In the data rows, the value 128 means zero.
Here are some points:
[148 117 133  77  94 131 129 129 129 117 143  70 110 119 138  92 242 106
 196 119 145 161 118 143 113 124 132  89 149  75 127 106]
[115  97 126 136  94 140 150  94  88 108 117  86 129 142 152  81 104 129
 104 129 118 108 141 100  87 118 100  88 160  81 217 119]
[136 122 134 175 126 118 142 147 157 100  93 117 113 130 151 113  80 107
 166 104 120 122 105 128  99 128 125 105 139 125 130 255]
[117 114 161 164 109 135 109 106 186 129 130 116 169 167 129 158 135 109
  94 119 153 141 138 109 208 131 159  85 107  74 144  90]
[128 107 144 148 106 124 156 131 149 128 118  88  75 133 114 146 127 164
 133 172 129 113 133 107 160 118 108  96 138 114  99  84]
[117 112 159 162 111 133 111 105 180 128 131 140 167 184 129 146 139 109
  99 136 147 147 124 111 185 144 140 147 131 115 183 117]
[112  93 122 135  99 135 150  97  90 126 111  90 142 157 150  89  95 127
 108 147 117 124 125 110  86 135 127  92 103  65 255  70]
[120 112 155 152 121 129 112 109 162 136 129 183  99 205 126 138 153 108
 118 117 135 136 121 140 123 139 107 201 131 176 119 130]
[ 88 240 108  98  98 120 119 136 116  91 111 127 106 160 139 158 217 154
 110 126 129  89  97 164 116 141 104  87 196 103 100  97]
[150 108 142  72 103 106 132 117 133 115 119 255 176 142 112 159  83 125
  93 103  93 108  98 134 132 117 163  79 108  69 109 109]
[118 117 146 143 127 108 130 139 115 192 162 142 207  95 114 157 255 152
 197 105 129 152 104  94  96 139  94 167 128  76 121 168]
[136 130 136  83 255 152 109 120  93 126 113 111  79  91 122  78  81 141
 132 138 124 142  99 107 189 157 118 122 110 145 141 128]
[184 136 104 123 112 132 121 127 123 128 146  87 122 141 136  88 161 129
 102 108 122 112 125 124 146 138 118 121 121  78 100 135]
[116 114 146 149  92 141 144  96  89  91 129  86 106  93 120 105 149 125
  92 101 117 107 130 109 133 143 103 178 114 131 109 255]
[121 128 145 145 148 111 128 165 104 192 121 127 255  88 117 146 255 142
 110 151 139 239 142 136  95 157 113 100 215  93 246 147]
[118 127 146 151 139 111 127 155 106 192 131 137 236  86 122 152 255 141
 138 141 138 185 135 123  84 178 100 120 134  74 140 137]
[127 107 146 147 107 121 160 135 171 130 107  79  73 131 122 143 103 179
 123 129 130 153 126 129 109 115 158 100 154 255 128 183]
[137 124 130 214 112 125 155  99 109  70 106 154  95  73 107 255 129 117
 133 104 147 159 115 187 126 139 157 114 111 108 133  96]
[112 123 166 167  98 144 101 102 252 108 130  90 206  78 144  85  90 164
 154 155 109 110 118 127 137 122 132  81 232  95 147 119]
[167 110 138  67  92  96 148 120 158 120 110 255 129 114 107  82  99 141
  88 118 125  98 121 110 118 149 169 105 118  83 115 165]
[105  85 113 131 168  88 110 123 130 109 144  75  93 113 131 135 118 120
 119 106 116  96 135 107 105 129 174 103 108 255 117  88]
[104  79 108 114 142 142 116 128 129  96  99  94 202 137  97  83 115 126
 155 102 152 145 140 143 190 148  90  89 133  90  98 125]
[213 146  99 161 109 126 120 122 124 111 129 119 133 112 129 115 128 129
 127 137 111 110 158 112 141 122 127 164  83  87 129 170]
[122 130 144 153 151 115 127 177  96 204 111 127 255  89 124 140 214 140
  90 152 132 213 144 139  94 143 153  92 155 172 134 116]
[ 99  73  98 114 170  88 109 116 141 104 137  73  81 104 135 133 103 113
  94 183 110 121 143 160 123 142 115 135 126 142  97 144]
[120 118 154 143 182 141 112 121 105 151 118 255  75 127 124  94 172 127
 133 107 113 112 149 141 119 104 129  93 121  73 120 163]
[120 114 154 145 154 134 112 116 122 142 127 229  86 163 126 107 180 114
 111 115 116 128 146 156 121 108 129 196 128 123 103 244]
Then 10 other points, each followed by its number:
[106  75 106 108 102 170 141 143 134 128 136 160 106 103 132 168 127 106
 127 246 108 133  97 125 166 116 105 132 108  98 150 155] 0
[ 95 187 121 111  74 115 105 151 101  84 119 162 109 114 124  95  96 123
 137 123 117 255 153  95 141 108 128 171  86 141 251 114] 1
[116 126 139 137 144 130 139 146 109  90 191 110 141 162 130 118 107 117
 164 164 119 135 128 108 101 163 129  85 104 149  82 255] 2
[119 113 158 144 134 133 113 111 133 140 129 233  89 186 123 114 167 117
 108 116 120 131 130 145 113 115 116 198 138 151 130 122] 3
[112 169 111 136  76 129 115 139 108 255 146  84  92 107 104 139  72 110
  95 119 183  98  93 139  81 124 101 133 126 145  97 143] 4
[131 122 138 164 128 122 133 163 106 126  97 122 144 109 147  96 121 108
 105 121 126  92 133 121 242 119 136  86  98 132  97 105] 5
[101 176 120 114  75 122 111 139 107 151 125 124 104 103 112 121  85  98
 146 114 170 158 134 113  93 113 129  83 102  78  82  95] 6
[255 158  87 187 139 122 118 116 135  97 117 135 115 137 129 118 120 145
 115 151 146 160 113 112 106 123 116  79 124 188 108  90] 7
[148 109 144  73 108 114 128 118 129 118 124 206 162 132 117 216  85 135
 124 100  94 117 116 134 121 119 112  74 155 151 109  89] 8
[112 122 164 162 100 146 102  96 255 108 121  91 244  73 134  77 104 164
 152 182 134 101 100 174  87 125 127 255  70 172 101 218] 9
Which of these numbered points is nearest to each point below, looking only along the 8 directions in which the first points spread most? Its number follows each.
[115 163 111 153  77 131 115 139 108 255 155  85  91 109 106 135  72 117
 102 115 158  89 100 147  85 147 114 124 145 155 178 139] > 4
[147 149 113 183  95 131 120 129 111 194 142 119 115  98 116 129  98 126
 163 116  92  91 199 143 188 143 151 181 202 103 148  93] > 0
[114 122 163 166 100 140 102 101 255 120 131  91 212  84 138  88  95 149
 134 145 117 111 126 135 151 112 136  71 218 157 121 129] > 9
[105  82 111 120 146 139 115 128 121  94  97  86 220 151  97  83 100 130
 142 110 140 120 162 144 184 174  95  93  95  82 106  90] > 5
[148 108 140  73 118 127 122 115 122 118 122 115 163 148 128 255  95 129
 137 117 106 128 133 134 109 122  96 106 106 255 130  78] > 7
[111 124 164 162  99 143 100  98 255 104 130  91 240  73 139  72  95 167
 155 178 118 101 103 163  92 139 141 214 100 160 109  87] > 9
[113  93 124 135  96 141 151  95  87 110 113  87 129 140 147  83 100 126
 102 139 130 124 137 115  80 131 110  89 140  71 255 106] > 1
[112 134 133 138 180 123 145 148 143  78 255 180 116 105 133  96  84 143
  97 103 164 108 126 132 103  94 106 254  93  75 177  80] > 0
[ 91 207 116 101  78 113 106 146 103  78 109 149 108 136 137 106 112 141
 120 138 111 182 127 128 161 124 126 159 143 102 134  97] > 6
[104  78 106 114 137 145 115 131 128  98 101 102 182 132  98  85 121 133
 155  94 147 126 145 161 191 151  93  77 142 144 114 113] > 5
[117 107 138 146  93 141 148  94  88  95 116  83 121 109 133  90 122 120
  93 115 110  97 127 102 109 119  97  84 138 233 132 154] > 4
[149 106 143  72 106 111 130 117 133 109 122 229 167 126 115 174  86 129
 112  98  91 118  97 155 129 112 124  69 148 121  83 105] > 8
[106  76 104 113 131 154 117 136 133  97 108 111 148 118 107  99 101 134
 132  84 154 104 136 125 143 105 106 100 162 176 100 255] > 2
[106 170 112 127  74 129 115 142 107 255 138  89  88 118 104 116  75 110
  95 121 204 106 101 123  84 125 103 182  85 149  75 120] > 4
[123 131 143 145 157 117 127 184  96 203 106 112 255  91 128 127 184 142
  85 166 132 174 137 132 108 127 152  83 101 103 216  93] > 1
[116 114 147 148  92 141 144  97  89  91 128  93 109  92 120 110 159 124
  90  97 109 105 125 108 118 144  99 208 111 153  84 117] > 4
[107  85 115 120 154 137 117 129 121  96  96  79 230 174  97  82 112 128
 143 122 130 129 127 128 139 144 105 115  77  75 114  81] > 5
[121  98 134 139 106 133 146 134 132 128 129 107  86 141 118 152 133 129
 133 208 115 119 129 111 222 107 114 105 119  85 108  90] > 5
[128 123 139 160 135 121 131 164 104 130 100 124 159 104 144  89 111 111
  96 123 130  94 131 117 184 117 127 105  94 144 100  95] > 5
[121 114 155 147 140 134 112 115 127 137 129 250  85 176 125 121 179 113
 115 118 116 133 145 148 102 121 110 176 134 133 157 192] > 3
[119 116 154 145 166 141 111 118 114 151 122 249  79 146 127  97 164 129
 123 119 117 119 134 158  95 104 123 139 125  87  97 190] > 3
[114 113 162 171 108 141 107 102 208 116 131  96 169 122 129 131 127 112
 104 128 157 126 134 107 207 145 135  68 151  87 146  86] > 5
[103  76 106 114 141 149 116 134 130  98 103 105 174 125 101  94 102 127
 121  92 145 115 142 132 209 120 103  90 207 136 120 162] > 5
[105  73 103 108 120 166 124 148 138 116 119 133 124 110 124 123 119 136
 114  85 159 106 142 146 115 105 133 129 152 146 130 238] > 2
[148 112 139  72 120 127 121 117 121 120 125 112 163 134 130 240  97 132
 140 127 108 129 138 133  96 113  97 122  92 255 110 101] > 7
[255 160  87 195 147 123 115 116 133  92 115 132 118 143 122 121 117 139
 120 152 141 158 101 118 101 109 119  85 125 167 119  95] > 7
[121 111 155 146 124 129 113 110 148 134 131 197 101 201 124 137 174 111
 112 124 122 140 120 134 115 125 124 255 150 186 117 121] > 3
[223 146  96 161 118 125 118 121 127 106 122 113 127 124 125 118 130 131
 126 152 118 108 138 108 144 134 130 129  83  89 122 167] > 0
[118 118 140 137 146 130 129 140 109  89 135  84 149 215 110 112 102 119
 144 178 118 114 113 120 109 144 147 200  99 140 155 255] > 2
[124 107 141 140 105 126 151 132 129 127 125  99  80 136 116 135 126 137
 143 173 129 111 127 105 233  97 113  97 111 108 135 101] > 5
[121 117 153 145 175 142 110 121 109 146 122 250  78 131 127 109 158 127
 116 116 120 126 131 134  96 111 142 143 144  88 106 143] > 3
[113  89 116 135  98 130 151  98  90 150 117 114 173 183 151 101  99 146
 134 149 131 134 137 137  88 122 156 135 115  90 165 123] > 1
[112 129 133 132 172 123 147 148 135  79 255 168 110 104 137  97  84 143
  96 109 162 114 130 135 120 103 121 246 143  69 199  99] > 0
[120 114 152 145 126 131 112 111 143 130 133 208  92 209 128 113 165 108
 110 126 118 135 134 152 116 123 108 255 137 225 138 121] > 3
[113 122 164 170  97 144 100 100 255 105 128  90 235  74 144  75  90 173
 170 170 109 100 115 153  99 115 123  92 107 117 110 110] > 9
[104  74 104 112 123 159 121 144 137 109 118 112 126 106 117 120 110 134
 126  85 145 106 138 125 131 106 123 133 209 164 133 226] > 2
[118 112 156 158 114 130 110 107 175 133 134 144 148 210 128 153 134 113
 102 127 143 127 140 101 190 142 129 106 113 166 110 104] > 5
[ 87 255 103  96 155 132 143 113 146 142 105 115 116 152 130 151 202 128
 137 113 137  96 126 117 124 127 124 108  70 110 152 100] > 6
[255 168  86 202 154 121 118 116 134  94 114 140 110 140 124 108 114 136
 122 149 139 167 113 107  99 134 140  85 194 164  98  82] > 7
[ 90 212 113 101  80 114 107 149 105  75 111 129 111 161 145 117 147 151
 116 148 118 135 123 142 166 133 114 117 169 114 101 123] > 6
[119 114 153 145 164 138 111 118 116 146 123 255  79 165 125 101 171 122
 116 104 114 124 140 138 108 119 126 148 154  77 119 255] > 3
[105  73 104 106 102 174 136 143 132 122 138 183 107  99 136 153 122 106
 135 216 103 145 100 111 138 133 112 153 139 125 128 148] > 0
[162 108 139  68  96  98 142 121 152 128 112 255 149 123 108  98  85 142
  85 101 114 101 109 120 148 129 136  91 104  65 140 163] > 8
[ 88 255 106  98 117 123 127 125 133 103 107 123 101 135 136 165 255 150
 114 120 135  83 110 148 119 128 115 112  89  88 139  89] > 6
[134 125 136 164 134 119 133 158 111 121  94 127 145 103 150  90 112 106
 109 133 121  92 143 110 170 129 110 108 136 117  89  89] > 5
[150 109 141  73 111 118 125 115 125 119 119 157 171 138 120 213  88 128
 117 110  93 139 120 130 117 122 102  83 126 211 113  89] > 8
[ 97 180 124 112  74 118 107 142 106 101 120 149 102  99 123 104  88 107
 169 114 137 206 165 110  86 106 140  85 100 149 220  88] > 1
[109  90 120 124 151 138 119 130 120  95  95  77 221 195  97  90 111 132
 143 140 124 128 141 139 110 133 106 144  95  92 112  72] > 5
[119 115 155 143 157 136 113 116 118 144 126 222  84 168 128 111 162 117
 114 131 120 118 141 148  96 119 134 128 118 206 147 131] > 3
[103  74 103 114 126 159 119 144 137 102 113 117 135 114 114 114 102 128
 110  86 155 103 127 122 161  98 119 114 178 142 153 231] > 2
[142 123 130 187 134 114 141 147 148  99  89 142 125 121 148 123  86 105
 199 114 124 115 102 161 114 132 113 196 131  87 156 255] > 2
[243 154  91 172 125 126 119 119 133 104 119 121 137 124 128 137 114 131
 109 122 125 146 129 114 119 124 122 111  96  96 144 189] > 0
[111  84 112 125 116 105 137 104 102 165 128 183 149 155 135 111 106 141
 159 112 141 122 118 133 156 131 107 118  91 120 116 133] > 0
[202 141 101 154 110 127 120 122 122 113 128 119 140 112 132 119 118 128
 133 136 109 108 160 103 153 130 112 163  83 108 127 255] > 2
[123 129 143 148 151 118 128 183  94 187 106 112 222  92 137 122 134 127
  86 141 123 155 124 152 137 122 173  97 128 132 162 121] > 1
[117 116 139 140 150 130 129 137 111  88 122  76 183 222 105 119 108 118
 133 194 120 109 112 123  81 131 166 171 114 137 135 227] > 2
[230 149  94 163 122 127 118 119 131 100 124 120 138 128 131 114 130 127
 117 143 126 121 129 111 135 117 133 109  92 100 122 139] > 0
[115  99 130 140  94 142 148  95  87 102 115  82 118 130 143  85 115 119
  95 115 120 114 136 103  91 120 108  75 143 149 196 132] > 1
[116 127 137 135 150 128 142 151 113  87 255 138 120 138 128 118  95 130
 130 119 125 118 130 131 123 150 117  81 133 223 124 117] > 7
[159 149 110 166  97 131 120 127 114 174 139 122 118  96 121 125  98 123
 178 121  93  94 193 127 179 129 134 173 129 140 156 113] > 0
[ 88 255 105  95 125 129 133 119 136 118 106 119 112 141 136 164 236 141
 136 112 141  81 117 158 105 137 128 107  78 102 187 103] > 6
[153 111 136  68  96 113 139 128 140  97 128 118 110 100 123  80 231 110
 170 160 154  97 147 137  98 125 117 100 120 255 138 108] > 4
[116 111 143 151  92 140 146  95  89  94 128  91 112 101 126  98 159 123
  97 104 116  98 126 103 117 125 101 107 144 150 124 187] > 4
[117 116 152 147 139 133 112 113 130 134 126 223  90 176 123 109 179 112
 113 109 119 135 140 139 111 117 121 133 140 128 155 123] > 3
